Each row is where one point has got to under a steady rotation. How many steps took it there?
The counts run from 0 to 306.
-278	128	477	-81	113	-95	-221	106	269	-119	121	-79	312	122	-153	-396	-21	-283	191	-287	81	70	335	86	-97	-96	-72	-100	85	252	216	154	-50	127	-85	133	-80	211	-342
287
-402	258	130	42	106	-202	-135	258	-174	-305	107	-87	95	226	-91	-384	-141	-75	-35	-239	42	-84	189	54	-193	-165	-134	65	-10	119	345	395	10	498	15	75	-54	249	-215
32
279	89	-54	-165	-318	-268	74	-282	-8	-4	-69	95	-14	-78	-221	-11	74	-157	13	168	98	362	159	21	-179	202	-227	-243	-31	404	185	-68	-210	325	-22	-379	-23	-299	-148
95
61	86	-80	-89	-269	-125	229	-146	148	-350	285	54	-362	-48	-204	-157	-257	-82	49	-6	383	273	107	4	-128	-70	-101	-213	246	440	-149	490	-57	71	100	-152	-37	-106	-193
131
-161	197	94	-162	185	-63	-249	119	214	-203	157	14	300	85	-65	-424	-159	28	19	-104	187	160	42	-163	-230	50	-430	-107	-65	267	77	56	121	245	-139	-235	-348	298	-74
34
171	-151	392	-95	81	-110	-89	57	128	-461	-38	-28	181	-53	19	-345	-15	-246	615	-90	-106	114	316	195	99	-42	-199	-171	60	187	-68	223	57	112	-155	-148	33	-101	-230
38
270	-34	-8	-70	-89	-119	339	207	138	-75	169	-405	-321	-113	-79	-189	77	-98	-328	-76	-66	169	199	-29	-120	-14	290	-49	331	-12	-261	174	-126	-376	403	94	-39	71	58
269
-9	-151	257	-237	118	151	168	248	17	177	-298	-108	194	-72	-237	-181	185	-276	349	-118	46	-110	173	340	177	-39	-152	-206	374	0	169	-126	162	-193	-56	-257	-275	-100	-183
148
331	-12	124	17	-477	-276	153	-147	339	151	74	47	-214	-91	-45	-94	48	-150	35	377	-88	479	-33	82	-111	246	-98	-388	-28	157	-44	-125	-189	72	-35	-329	-57	-382	69
197
51	274	-164	286	16	-343	22	-11	-237	-140	-341	-335	196	90	-157	-318	174	79	18	53	-11	126	280	118	-91	-84	55	-192	-91	-198	38	175	83	521	222	-88	77	355	-210
67
-243	117	503	-70	-37	28	-332	391	235	-127	98	-177	227	2	-211	-388	-68	-270	205	-337	-240	67	409	123	-155	91	18	183	70	123	55	112	-7	-154	38	53	-60	65	-256
185
323	63	181	-314	112	-194	-96	35	181	-253	-221	-106	233	286	-174	44	-114	-481	175	-23	180	103	232	276	53	-65	70	-65	167	230	0	232	214	169	-123	-179	14	-82	-350
139
-16	93	18	-230	239	-19	-231	189	205	-89	-180	-24	128	-78	-159	-269	-180	55	85	10	250	197	76	-32	-78	84	-475	-133	215	344	70	172	114	87	-64	-414	-456	280	-223
35
94	-89	338	-202	-17	-32	29	-199	-53	-67	-327	-188	398	-30	-182	-97	376	-288	478	-220	-40	-126	485	110	195	-41	66	-257	125	193	196	0	2	208	34	-64	52	61	-195
251
245	-2	102	55	-401	-122	309	-60	-82	141	-32	-286	-248	-114	-354	49	364	-286	-163	51	111	138	267	137	-36	-43	380	-272	344	72	199	76	-326	-93	324	3	139	-145	-30
56
186	-122	44	-154	-102	-188	385	116	184	-173	279	-35	-311	-181	0	-157	-147	-12	-19	44	245	359	-18	64	26	63	-188	-160	372	273	-260	276	51	-247	57	-229	-235	-375	-228
233
60	254	-95	147	-9	-329	-154	233	-285	-188	-218	-126	16	-106	-303	-80	27	-1	-232	-70	225	349	237	60	-293	119	-54	86	70	200	129	246	-16	287	173	-146	-69	91	-512
280
204	73	-60	-80	-335	-231	195	-144	-12	-50	-179	127	-215	17	-286	170	180	-139	4	285	128	258	97	54	-96	72	-260	-350	142	354	328	138	-204	320	-19	-413	-109	-288	81
96
152	-61	78	-47	-178	-505	363	278	-233	-277	205	24	-142	-91	140	-273	-53	-180	-173	-59	-58	241	77	341	16	-134	-21	44	177	54	163	307	-255	49	105	122	14	-407	-342
235
-14	250	-173	87	-284	-366	223	114	-58	56	407	-113	13	62	-73	-392	-112	-83	-370	-90	104	224	-27	106	-356	266	216	62	-139	43	-355	98	88	306	304	-23	159	-203	-20
272
-73	50	-31	105	141	-198	80	466	-119	-19	-7	-125	86	-27	49	-575	-216	155	42	-13	-112	178	-77	304	-36	-60	-260	48	95	-305	-235	125	399	182	64	-289	-262	-49	-177
77
1	-80	249	-221	318	-162	141	154	-116	-31	-255	-347	322	177	42	-382	395	-160	6	-22	-111	-190	210	131	229	-362	25	-243	166	-284	277	-176	8	274	54	97	-140	358	90
108
-43	130	258	355	-92	-21	-78	136	-47	143	-249	-213	65	-76	-334	-356	380	1	129	241	-244	194	242	100	-213	-92	-49	-396	38	-296	284	-158	-112	302	-28	-230	-137	204	104
254
279	-129	-16	-568	-295	-207	274	-8	95	268	-109	-211	227	63	14	40	166	-371	-171	-43	-75	-106	48	32	53	225	126	-51	-18	278	77	-245	-23	66	177	-226	-129	-323	260
53
85	189	0	-121	-42	-441	383	-175	102	431	-112	-238	135	-13	-203	-109	170	-169	-349	118	346	116	-67	211	67	14	125	-247	238	-47	161	-183	11	208	114	-29	-76	143	-344
204
113	74	-1	-29	-249	-228	157	145	-81	-369	341	-157	-140	-15	140	-303	92	-11	-248	-189	-265	167	196	-153	-292	155	0	117	-119	240	-55	256	-308	101	389	76	-100	-130	280
125
22	88	-14	-443	32	-215	196	57	-134	-426	284	-174	99	63	7	-189	9	-257	-189	-450	284	-92	265	-141	-18	-10	40	59	102	500	11	374	-119	162	245	108	13	-21	-183
277
158	319	-200	143	-120	-385	52	-88	-57	-133	77	-218	135	224	-110	-253	-89	-100	-297	143	83	150	63	93	-303	-19	174	-104	-224	-56	-208	177	156	575	153	-11	259	104	-4
170
-115	5	164	-220	-149	119	16	-110	422	233	-26	-122	252	256	-94	-466	2	-56	296	33	-119	-189	44	-16	26	32	-40	-344	-58	24	-105	-176	190	297	8	-269	-145	130	527
257
-2	147	62	-35	-88	-251	342	-159	157	286	113	-148	81	34	-182	-52	281	-161	-491	158	329	175	-105	-3	-67	-57	64	-386	325	-8	212	-224	-210	38	39	78	-135	200	-113
203
241	-166	106	-57	-328	-193	379	51	6	-65	-29	-237	-105	129	194	-313	97	-196	134	84	-417	-123	100	265	159	-85	232	-183	-29	-103	-260	82	17	141	322	-113	52	-307	486
12
154	-38	-25	-261	-166	-329	286	256	-80	469	-50	-32	45	-45	15	-171	237	-117	-360	176	-162	161	-166	124	-24	161	-190	-156	110	-71	300	-315	-212	89	88	-206	-261	-243	78
51
282	-109	-193	-115	-9	35	470	27	-325	-235	-83	-150	-100	-3	-149	125	354	-122	-74	208	158	16	236	-35	-70	-195	102	-467	144	-67	230	8	-3	394	83	-372	49	-112	178
208
-45	-47	236	-312	-281	-210	423	-214	275	6	391	-90	-14	242	143	-217	173	-443	-210	54	43	-35	27	-20	8	-172	122	-326	69	182	289	-57	-337	120	10	224	97	-86	225
201
-72	71	-97	22	-143	121	113	7	-32	95	-282	-382	96	196	-419	-298	-46	-113	337	-113	178	-210	250	213	-25	-49	215	-115	-23	-53	-206	145	506	346	177	-287	126	105	-20
215
-32	-103	305	51	-115	9	360	28	112	184	-175	-349	11	-6	-59	-477	209	11	312	-94	-105	-53	158	217	332	-213	84	-289	339	-228	-147	92	61	-204	220	35	-226	174	11
260
